M =
[[-0.045 -0.065 -0.154  0.022 -0.084  0.004 -0.210  0.063 -0.021 -0.070
   0.023]
 [ 0.078  0.079  0.197 -0.113  0.130  0.155 -0.081 -0.191 -0.128  0.012
  -0.126]
 [ 0.039  0.118  0.101  0.013 -0.011  0.058 -0.032  0.047 -0.023  0.083
   0.090]
 [-0.056  0.029 -0.087 -0.121 -0.078 -0.117 -0.053 -0.065 -0.076 -0.082
  -0.096]
 [ 0.003 -0.168 -0.060  0.103  0.078  0.106 -0.089 -0.004  0.046 -0.034
   0.013]
 [ 0.150 -0.036 -0.050 -0.031 -0.117 -0.147 -0.202 -0.002  0.020  0.126
   0.211]
 [ 0.161 -0.034  0.081 -0.116  0.091  0.009  0.061 -0.009 -0.045  0.114
   0.051]
 [-0.046 -0.102 -0.048 -0.040 -0.025 -0.259 -0.046 -0.230  0.019  0.083
   0.095]
 [ 0.038 -0.057  0.027 -0.105 -0.060 -0.042  0.034 -0.155 -0.101  0.049
  -0.082]]
Indices start at 1.
row 1 col 1: -0.045
row 7 col 1: 0.161
row 1 col 4: 0.022
row 1 col 9: -0.021
row 2 col 4: -0.113
row 7 col 5: 0.091
row 7 col 2: -0.034
row 5 col 5: 0.078
row 3 col 3: 0.101
row 9 col 8: -0.155
row 9 col 6: -0.042
row 4 col 3: -0.087
row 9 col 2: -0.057
row 4 col 6: -0.117
row 3 col 10: 0.083
row 8 col 7: -0.046
row 3 col 1: 0.039
row 8 col 11: 0.095
row 8 col 3: -0.048
row 7 col 11: 0.051
row 7 col 3: 0.081
row 6 col 8: -0.002
row 9 col 5: -0.060
row 4 col 9: -0.076
row 4 col 5: -0.078
row 2 col 3: 0.197
row 2 col 1: 0.078
row 5 col 3: -0.060
row 3 col 6: 0.058
row 7 col 7: 0.061
row 7 col 9: -0.045
row 2 col 5: 0.130
row 1 col 3: -0.154

m =
[[  9  -7   4  -6  16 -16  10 -17]
 [ 14 -13  18 -16 -12   6   8   3]
 [ 21   0   1 -11  18  -3   1 -27]]
Rows and columns are counted from 1.
(1, 1) => 9
(2, 4) => -16
(2, 6) => 6
(3, 3) => 1
(1, 6) => -16
(2, 5) => -12
(1, 7) => 10
(3, 8) => -27
(2, 8) => 3
(1, 2) => -7

X =
[[ 0.0 -0.2 -0.4 -1.5 -0.4  0.4 -1.0 -1.0  0.2 -1.6  0.3 -0.4  0.3  0.1
  -1.4]
 [-0.3 -1.4 -1.4 -0.1 -1.4 -1.8 -1.7 -0.1 -1.4 -1.1 -1.5 -1.6 -1.8 -1.5
  -0.2]
 [-0.2 -2.6 -3.0  0.5 -2.9 -2.3 -2.6  1.4 -1.8 -1.2 -2.0 -2.5 -2.8 -2.5
   1.3]
 [-0.7  1.6  1.1 -1.7  1.1  1.3  0.7 -2.2  0.6 -0.5  1.3  1.4  1.4  0.3
  -2.5]
 [-2.0 -0.3  0.3 -1.1  0.6 -1.0  0.8 -1.8 -1.3  0.8 -1.1  0.0 -0.8 -0.6
  -1.8]
 [ 0.2 -3.0 -2.9 -1.0 -2.8 -1.1 -2.8  1.0 -0.6 -1.9 -1.3 -2.8 -1.6 -0.9
   0.7]
 [-1.3 -0.1  0.0 -1.1  0.1 -0.4  0.2 -1.3 -0.7  0.0 -0.4  0.0 -0.4 -0.6
  -1.5]]
Indices start at 1.
(1, 1) => 0.0
(3, 1) => -0.2
(2, 12) => -1.6
(4, 12) => 1.4
(1, 6) => 0.4
(3, 7) => -2.6
(2, 11) => -1.5
(7, 12) => 0.0
(5, 2) => -0.3
(4, 3) => 1.1
(2, 8) => -0.1
(4, 10) => -0.5
(3, 10) => -1.2
(4, 5) => 1.1
(2, 1) => -0.3
(5, 10) => 0.8
(5, 3) => 0.3
(1, 3) => -0.4
(4, 1) => -0.7
(4, 13) => 1.4
(2, 3) => -1.4
(3, 6) => -2.3
(6, 13) => -1.6
(6, 12) => -2.8
(1, 9) => 0.2
(5, 4) => -1.1
(5, 1) => -2.0
(1, 2) => -0.2
(5, 13) => -0.8
(7, 8) => -1.3
(4, 15) => -2.5
(6, 8) => 1.0
(7, 15) => -1.5
(7, 3) => 0.0

A =
[[ -41.595  -36.634   23.873    6.025  -73.003 -143.805   12.048  156.902
  -129.216  -13.404  157.453 -277.875  182.393    8.162 -135.244  -13.404]
 [  29.226  121.026  -49.312   75.283  -35.497  140.492   40.570  -98.996
  -119.882  -67.269  -57.654  -15.655  -48.953  -78.199   84.375  -67.269]
 [ 171.375   -9.480   30.920  101.175   26.178   39.485  -58.912  -78.750
    33.101   38.100 -119.604    5.469 -107.601  102.058  157.821
    38.100]]
Rows and columns are counted from 1.
(1, 1) -> -41.595
(1, 10) -> -13.404
(3, 3) -> 30.920
(3, 15) -> 157.821
(2, 12) -> -15.655
(2, 9) -> -119.882
(2, 4) -> 75.283
(2, 15) -> 84.375
(1, 11) -> 157.453
(3, 7) -> -58.912
(1, 6) -> -143.805
(3, 5) -> 26.178
(3, 14) -> 102.058
(1, 12) -> -277.875
(1, 4) -> 6.025
(3, 11) -> -119.604
(3, 4) -> 101.175
(3, 1) -> 171.375
(1, 2) -> -36.634
(3, 12) -> 5.469
(2, 2) -> 121.026
(2, 5) -> -35.497
(2, 7) -> 40.570
(2, 1) -> 29.226
(2, 10) -> -67.269
(3, 13) -> -107.601
(3, 16) -> 38.100
(3, 8) -> -78.750
(1, 3) -> 23.873
(1, 5) -> -73.003
(1, 14) -> 8.162

B = [[1, 2, 12, 2, 6, 6, -1, -12, -6], [16, 1, 7, -2, -24, -17, 7, -7, -4], [-31, 6, 10, 6, -1, 28, -6, -8, 2]]
Rows and columns are counted from 1.
(1, 1) -> 1
(2, 2) -> 1
(2, 6) -> -17
(3, 4) -> 6
(1, 7) -> -1
(1, 2) -> 2
(3, 1) -> -31
(1, 9) -> -6
(2, 3) -> 7
(2, 9) -> -4
(1, 6) -> 6
(1, 3) -> 12
(2, 7) -> 7

data =
[[ -1.1   1.2  -5.0 -13.9 -11.1   2.8  12.1  13.2  -5.5  -1.0   1.6]
 [  9.0  -4.3  -9.5  11.8  11.0  -1.0   1.5 -15.8   4.4  -7.8  -9.3]
 [ 12.2  -6.1  -2.4   2.3   5.2   0.3 -14.9   1.4  -2.4   5.9   5.1]
 [ -6.1  -3.9   8.7   0.2   1.2  -5.5  -2.1  13.0  -1.3   8.9  11.1]
 [-11.4  25.3 -12.5 -11.0  -0.3 -16.4   6.6 -10.1  14.6  -3.2  15.1]
 [ 13.5 -24.5   0.3   1.2  10.4   4.7  -2.8 -13.5   3.1   5.2 -10.5]
 [ -6.7 -10.5  10.4 -10.3  -7.0  -0.2   3.8  20.1  -0.9   4.5  16.0]
 [-16.1 -29.4  -4.4   3.0 -12.7  -1.4  -5.8  26.0  -4.5  -4.4  21.0]
 [-21.1 -19.5 -13.1  10.0  -7.2  -5.4   3.2  16.6  11.7 -17.4   7.4]
 [ -4.3 -14.9 -14.8   1.1 -10.9   3.5  14.5   5.6  -2.1 -10.4   4.2]]
Rows and columns are counted from 1.
(1, 1): -1.1
(7, 3): 10.4
(6, 6): 4.7
(8, 4): 3.0
(5, 4): -11.0
(9, 2): -19.5
(1, 2): 1.2
(9, 1): -21.1
(7, 2): -10.5
(9, 11): 7.4
(4, 9): -1.3
(9, 7): 3.2
(1, 11): 1.6
(8, 1): -16.1
(7, 9): -0.9
(1, 9): -5.5
(2, 10): -7.8
(6, 2): -24.5
(2, 5): 11.0
(10, 5): -10.9
(1, 6): 2.8
(4, 2): -3.9
(4, 3): 8.7
(2, 2): -4.3
(3, 6): 0.3
(9, 3): -13.1
(5, 6): -16.4
(5, 5): -0.3
(10, 3): -14.8
(6, 10): 5.2
(8, 2): -29.4
(3, 5): 5.2
(9, 4): 10.0
(4, 5): 1.2
(4, 7): -2.1
(1, 8): 13.2
(3, 3): -2.4
